In the data rows, zero lies at 4.5, halfway between 4 and 5.
Here are some points, one per row:
[3 5 5 4 3 2 5 4 3 3 7 3 6 4 3 3 6 5 3 2 5 5 6 4 5 5 4 5 4 2 4 6 2 6 3 4 3 4 7 6 4 3]
[4 5 4 3 2 5 5 5 2 6 4 4 4 3 3 4 3 3 4 8 3 7 6 6 3 5 7 4 4 7 8 7 6 4 3 6 8 2 4 4 4 4]
[5 3 5 3 4 4 3 6 7 7 6 6 6 2 2 5 8 7 3 4 5 3 3 2 3 4 5 4 3 4 7 6 3 6 3 5 3 6 7 2 6 3]
[5 9 4 4 4 3 6 6 7 5 3 6 4 7 4 4 6 5 3 5 3 3 3 4 4 4 5 5 4 5 5 5 4 3 7 4 7 5 8 5 3 3]
[9 3 5 4 3 5 6 8 3 7 3 3 3 3 4 4 4 4 3 3 3 3 7 6 4 4 4 8 6 6 2 4 5 6 3 3 4 4 4 3 3 3]
[4 5 4 3 4 3 3 6 2 8 8 7 8 5 4 4 4 4 4 3 3 4 4 5 5 5 4 5 4 7 4 2 4 6 3 5 8 7 5 3 6 3]
[7 4 3 8 3 3 2 5 3 4 4 5 3 7 5 6 5 5 2 5 7 2 5 5 6 7 3 3 5 3 5 3 4 4 4 4 6 5 6 3 2 3]
[6 9 3 2 4 5 3 3 3 5 3 7 4 6 9 4 2 4 4 7 6 7 7 3 5 4 4 3 3 4 3 4 3 3 3 6 3 6 6 2 3 2]
[7 3 2 5 6 3 5 6 8 5 3 6 9 5 6 5 5 3 5 6 2 8 4 4 3 5 4 4 5 5 4 3 2 5 5 6 3 5 3 6 3 8]
[5 2 6 4 6 5 2 7 8 9 5 7 2 5 6 5 6 6 3 4 5 3 4 3 4 5 4 3 5 6 3 9 4 3 6 4 9 1 5 3 3 4]
[7 3 5 3 5 2 9 4 3 4 7 6 5 9 5 5 6 1 6 6 3 4 4 3 3 6 3 3 4 3 6 5 8 4 2 3 3 3 6 2 6 5]
[7 5 4 6 4 6 2 8 3 3 3 5 7 5 5 3 3 5 2 3 2 3 2 5 3 4 4 4 3 6 6 8 5 3 4 4 6 4 4 4 5 5]
[8 6 5 3 4 6 5 5 7 4 5 4 5 5 2 2 4 6 5 6 3 6 4 3 3 4 3 3 5 4 2 4 8 5 7 4 4 3 5 7 7 3]
[4 3 2 9 2 3 3 4 4 5 3 7 3 3 3 5 5 6 5 6 6 4 7 4 4 9 3 5 4 3 3 4 3 5 2 3 4 3 2 4 8 4]
[4 4 6 6 3 3 7 8 6 6 6 7 7 4 2 5 2 3 6 7 7 3 4 5 4 5 4 3 5 3 3 3 3 3 7 9 6 6 3 4 4 5]
[5 2 8 5 4 4 4 3 4 5 3 3 7 5 5 3 3 4 2 5 5 4 6 3 3 4 2 5 2 3 4 3 4 2 1 8 4 5 2 5 4 4]
[3 4 2 3 2 7 5 4 3 3 4 4 4 5 4 4 7 4 5 5 7 3 4 5 7 4 6 8 8 5 2 7 3 4 4 8 3 5 4 4 4 4]
[4 6 3 4 4 5 4 4 3 6 6 1 9 7 3 7 4 8 7 2 4 4 3 2 6 3 4 3 5 6 5 7 5 5 2 3 7 5 2 4 5 4]
[3 4 7 7 5 6 4 4 3 6 4 3 3 3 3 3 5 5 7 3 7 5 5 6 4 3 3 3 2 4 4 4 5 3 6 3 2 7 3 8 1 4]
[4 4 5 2 9 5 5 3 3 4 4 3 4 4 5 4 3 4 6 5 7 4 4 3 4 7 4 5 9 9 3 6 4 4 4 5 3 6 4 3 5 4]
[4 5 5 6 4 3 5 3 9 5 4 3 5 3 7 4 6 5 5 4 4 2 6 8 5 2 3 2 7 4 6 3 3 3 3 2 4 3 5 4 7 2]
[5 2 8 3 3 6 3 3 5 2 9 3 5 4 7 3 6 4 6 5 3 4 6 7 6 8 1 6 4 5 4 5 4 4 3 4 4 2 5 6 3 7]
[7 7 7 6 4 4 4 6 4 3 3 6 7 3 6 2 3 3 6 4 8 3 3 4 4 4 3 4 5 4 3 7 7 6 7 2 6 4 6 4 4 9]
[3 4 3 4 7 2 3 5 3 3 3 4 3 3 3 3 1 4 9 5 4 3 3 6 5 6 3 3 3 3 5 6 4 2 4 4 3 4 8 5 6 4]
[6 6 4 3 3 4 3 6 5 4 5 4 2 7 4 4 4 6 9 6 4 3 3 3 3 3 4 5 4 3 6 3 8 5 4 3 7 6 6 5 2 5]
[2 6 7 3 3 4 3 5 2 2 3 7 2 6 5 5 5 3 3 3 5 8 3 3 4 4 4 4 6 4 4 6 3 8 5 6 4 3 6 6 6 7]
[5 4 3 7 6 8 3 7 5 4 4 4 5 4 5 4 3 3 6 4 5 3 6 4 6 3 5 5 8 5 7 2 3 4 3 2 4 2 4 3 4 4]
[2 5 3 4 3 8 6 4 8 8 9 5 2 5 6 5 5 2 4 4 3 2 3 4 3 4 4 3 5 6 6 4 3 3 3 7 4 7 5 4 4 7]
[6 3 3 2 3 3 3 2 5 5 4 3 5 3 4 5 5 4 3 5 7 9 2 5 2 3 6 3 4 4 3 3 4 3 3 3 6 3 6 5 1 2]
[3 2 3 6 3 5 5 3 4 2 4 3 5 4 9 3 3 3 2 4 5 3 7 2 4 4 9 3 3 3 4 4 4 3 7 6 9 5 4 8 6 5]
[3 6 7 8 3 3 6 3 4 5 3 5 5 6 3 3 6 5 6 6 6 6 5 4 5 7 7 5 7 8 5 2 3 4 4 2 7 3 5 4 4 4]
[6 4 7 3 4 5 3 4 3 6 5 5 5 3 7 3 4 4 5 3 8 3 5 6 3 3 7 5 4 6 5 2 5 7 5 8 3 4 7 4 9 8]
[6 3 3 3 4 6 3 6 4 3 4 3 3 4 5 3 6 2 6 3 4 5 3 5 8 6 7 2 4 3 2 4 7 4 4 4 4 8 4 5 8 2]
[5 4 5 6 8 4 6 4 3 4 2 4 3 6 5 3 8 9 6 4 3 6 4 4 5 5 2 4 4 3 7 3 4 6 3 9 7 4 3 3 3 5]
[4 5 8 5 3 4 4 5 8 4 5 3 5 5 3 9 3 5 5 6 3 8 8 5 5 3 5 4 4 4 5 4 6 3 3 4 5 8 7 5 5 4]
[3 2 3 6 1 8 7 3 3 3 2 4 5 3 4 4 6 5 6 8 3 5 4 4 5 6 3 4 3 4 5 6 2 4 4 2 6 8 8 1 4 5]
[5 5 5 4 8 5 8 9 4 3 5 4 5 4 5 4 5 7 3 8 5 5 7 2 7 3 7 7 6 8 8 5 3 3 5 4 3 5 4 8 4 4]
[6 7 6 2 7 2 6 3 4 6 4 4 4 4 7 7 4 5 5 2 3 3 5 7 6 7 8 4 4 2 5 6 3 4 7 3 4 4 3 2 3 6]
[3 3 4 3 3 2 6 4 9 2 3 7 3 4 3 4 3 3 4 3 6 5 4 6 6 3 4 5 5 9 7 5 5 3 4 6 4 3 3 4 3 4]
[3 4 5 4 5 7 8 9 3 4 5 4 3 4 4 4 4 4 4 3 9 8 4 7 2 3 3 3 6 3 7 5 4 7 3 4 4 4 3 3 3 2]
[5 6 5 6 3 3 4 4 3 5 3 4 3 8 1 7 3 6 4 3 3 4 8 8 5 3 4 4 4 6 2 8 2 3 4 4 2 4 6 7 6 4]
[3 3 4 3 8 7 4 3 5 3 3 2 3 3 2 7 3 5 2 6 3 3 7 2 3 4 2 5 5 4 4 3 5 8 7 5 6 4 9 5 7 5]
[7 7 3 4 5 8 4 3 2 7 5 6 6 4 4 7 9 1 3 3 5 3 4 4 4 3 4 4 4 3 6 6 6 2 7 7 4 5 6 4 3 5]
[3 5 4 8 3 3 4 4 3 2 7 7 2 2 6 8 6 4 6 3 3 7 7 2 3 3 4 4 6 4 4 4 5 3 8 3 2 4 3 3 6 6]
[4 7 7 6 6 3 2 4 4 3 8 6 4 2 3 3 4 4 5 7 5 5 3 2 8 7 7 8 5 4 3 4 4 5 3 5 4 3 4 3 3 2]
[5 7 2 6 7 3 6 3 5 3 5 2 7 3 7 6 4 3 4 3 8 3 4 4 3 3 3 6 4 4 4 4 3 3 3 5 5 4 6 3 4 3]
[6 4 3 6 7 7 5 4 4 7 3 4 5 4 3 5 4 3 8 2 5 5 6 2 7 7 6 2 5 3 4 4 4 5 2 4 4 2 5 9 3 8]
[6 2 5 3 3 6 3 3 4 4 8 8 8 6 3 2 3 7 2 3 3 4 4 3 4 4 3 2 8 4 6 4 3 2 7 3 3 6 2 4 4 4]
[2 2 3 4 4 3 6 8 4 7 7 7 7 3 7 6 2 6 5 2 3 4 4 5 5 4 5 5 4 4 3 3 6 5 6 5 4 4 9 7 3 4]
[5 5 7 3 4 4 6 5 3 3 3 6 5 3 6 8 4 2 7 5 4 2 2 3 5 3 2 5 3 4 4 5 3 5 4 4 6 3 2 7 8 3]
[3 4 7 6 6 7 5 5 4 4 3 4 5 4 3 4 3 4 3 8 3 2 3 7 3 5 9 5 9 1 4 4 3 3 5 6 4 4 4 4 4 4]
[6 3 3 3 5 6 9 3 5 7 3 4 4 4 4 5 3 6 2 7 5 5 4 6 9 5 5 6 3 4 2 3 4 4 5 3 4 4 4 3 5 6]
[2 3 3 4 6 4 3 4 5 6 4 7 3 9 5 5 3 3 4 5 7 3 3 4 3 4 5 7 3 3 6 3 2 7 5 2 4 5 3 8 6 4]
[8 2 2 3 1 2 7 4 3 3 4 3 3 4 3 3 4 5 5 1 5 6 3 3 3 4 8 8 7 5 6 3 3 3 4 5 4 5 5 4 4 6]
[1 7 4 3 3 5 3 5 5 3 2 2 8 7 4 2 5 3 3 6 4 2 6 3 4 4 4 2 3 4 3 4 2 9 5 4 3 3 3 2 2 7]
[3 6 8 2 3 3 4 4 4 7 2 2 5 3 7 3 6 3 3 3 3 7 4 2 3 4 2 5 5 3 4 3 4 3 5 3 5 3 2 4 7 5]
[4 6 4 6 3 4 5 2 6 9 3 2 3 3 3 4 3 3 3 3 3 5 3 4 5 9 4 7 6 5 9 7 6 6 9 8 4 4 4 6 4 3]
[3 4 3 3 7 6 6 9 7 3 6 3 3 4 4 4 4 3 3 4 6 6 2 3 4 8 6 4 1 6 4 3 3 3 4 3 4 4 3 4 7 5]
[4 3 3 2 7 5 3 3 6 3 4 5 3 4 3 5 4 7 7 2 7 5 9 5 4 4 4 4 3 3 4 4 4 4 7 7 9 6 2 2 4 7]
[3 2 4 6 9 2 4 1 3 4 4 4 4 4 5 4 4 3 2 6 5 5 6 5 3 4 6 4 7 7 7 6 7 8 4 2 3 7 3 5 4 4]
[3 4 3 6 6 9 6 4 6 4 3 6 6 5 5 4 3 3 4 3 4 7 5 5 3 5 4 9 5 5 3 5 6 3 3 4 4 3 4 4 4 4]
[2 5 2 5 3 3 6 4 3 6 9 3 3 5 5 3 2 7 4 8 4 3 4 4 3 2 5 3 4 4 2 6 7 6 5 5 4 3 3 4 5 8]
[4 6 3 3 3 4 3 5 5 5 3 4 4 3 5 9 4 7 2 6 7 6 1 7 9 4 4 4 5 4 5 3 6 4 2 3 4 3 4 5 5 9]
[3 4 2 3 4 4 4 4 3 6 4 4 4 4 5 1 9 6 7 5 4 5 6 9 6 5 4 5 4 4 5 3 3 4 6 3 5 4 5 7 5 4]
[1 4 4 4 4 3 4 5 6 5 1 7 5 5 9 3 5 7 6 5 3 3 3 3 3 4 5 5 5 3 2 7 8 4 2 5 4 9 5 7 3 3]
[7 9 4 4 3 7 7 2 6 2 7 9 4 4 4 5 3 7 5 2 3 4 4 4 4 5 4 4 4 3 4 5 4 9 3 3 6 6 5 5 4 3]
These points spread out most along one direction. Take the direction at right angles to it along which they spread out most. Go by this last direction. Where along it does each point below lie, from 0 to 99? 50 is the average, and the first point above lies past it. One standard deviation of the points above along it is 16.
[9 5 3 3 4 5 3 5 5 3 4 4 2 3 5 6 4 5 7 9 3 3 3 4 3 3 4 3 4 5 5 3 3 8 5 6 3 4 2 8 5 2] 57
[4 6 4 3 4 3 3 6 4 2 4 3 6 5 4 9 8 7 5 5 5 2 5 6 1 9 6 4 3 4 4 3 8 3 5 4 3 3 3 4 4 5] 64
[3 4 3 4 7 6 5 3 3 3 4 7 4 4 4 4 4 6 2 4 3 5 3 8 5 7 6 2 2 6 4 3 5 4 4 4 4 4 4 5 6 4] 55
[3 4 3 5 7 3 4 5 5 2 6 3 3 4 3 4 7 2 3 3 1 6 4 7 5 3 3 3 7 4 2 4 4 5 3 7 9 4 4 5 3 5] 51
[2 6 4 3 3 3 6 7 4 4 4 4 4 4 3 3 3 3 3 3 5 4 7 5 9 5 3 5 6 4 8 3 9 3 6 4 4 3 3 4 4 3] 44
[5 4 4 4 3 3 3 6 7 5 4 4 3 3 4 4 4 2 3 4 3 5 6 6 7 5 7 5 3 5 8 8 5 8 4 4 3 6 3 2 3 4] 37
[5 3 3 4 6 3 4 2 5 4 5 5 8 4 3 6 5 2 7 7 5 5 3 5 4 3 3 8 3 3 4 6 4 6 8 3 7 4 3 4 5 4] 55
[4 5 6 7 5 4 3 5 4 5 6 2 3 8 8 7 2 6 5 3 3 7 3 4 4 4 4 6 4 4 4 4 2 6 8 6 4 4 4 2 5 4] 52
[6 6 7 6 8 5 3 4 7 5 5 4 4 4 3 2 5 7 4 4 5 6 5 6 5 4 6 7 3 2 5 5 5 3 3 4 4 6 5 5 7 9] 58
[5 3 6 9 4 4 5 3 7 3 4 3 7 8 6 5 5 5 6 5 6 5 3 4 5 4 4 3 3 5 4 6 9 7 6 8 2 3 4 3 6 3] 57
[3 3 9 3 4 7 3 3 4 4 4 4 4 4 3 6 5 5 7 5 3 4 3 4 6 4 9 5 4 4 3 3 5 4 5 3 5 3 4 3 2 2] 55
[5 7 7 8 4 4 4 4 3 3 6 3 3 5 4 6 5 3 2 5 5 5 4 5 5 5 3 4 4 7 3 4 4 4 4 3 6 9 3 7 4 6] 63
[3 3 4 7 6 4 4 3 3 5 3 6 3 3 3 3 6 5 4 3 2 4 3 3 5 1 3 4 1 7 3 2 4 3 5 5 2 4 6 2 2 5] 55
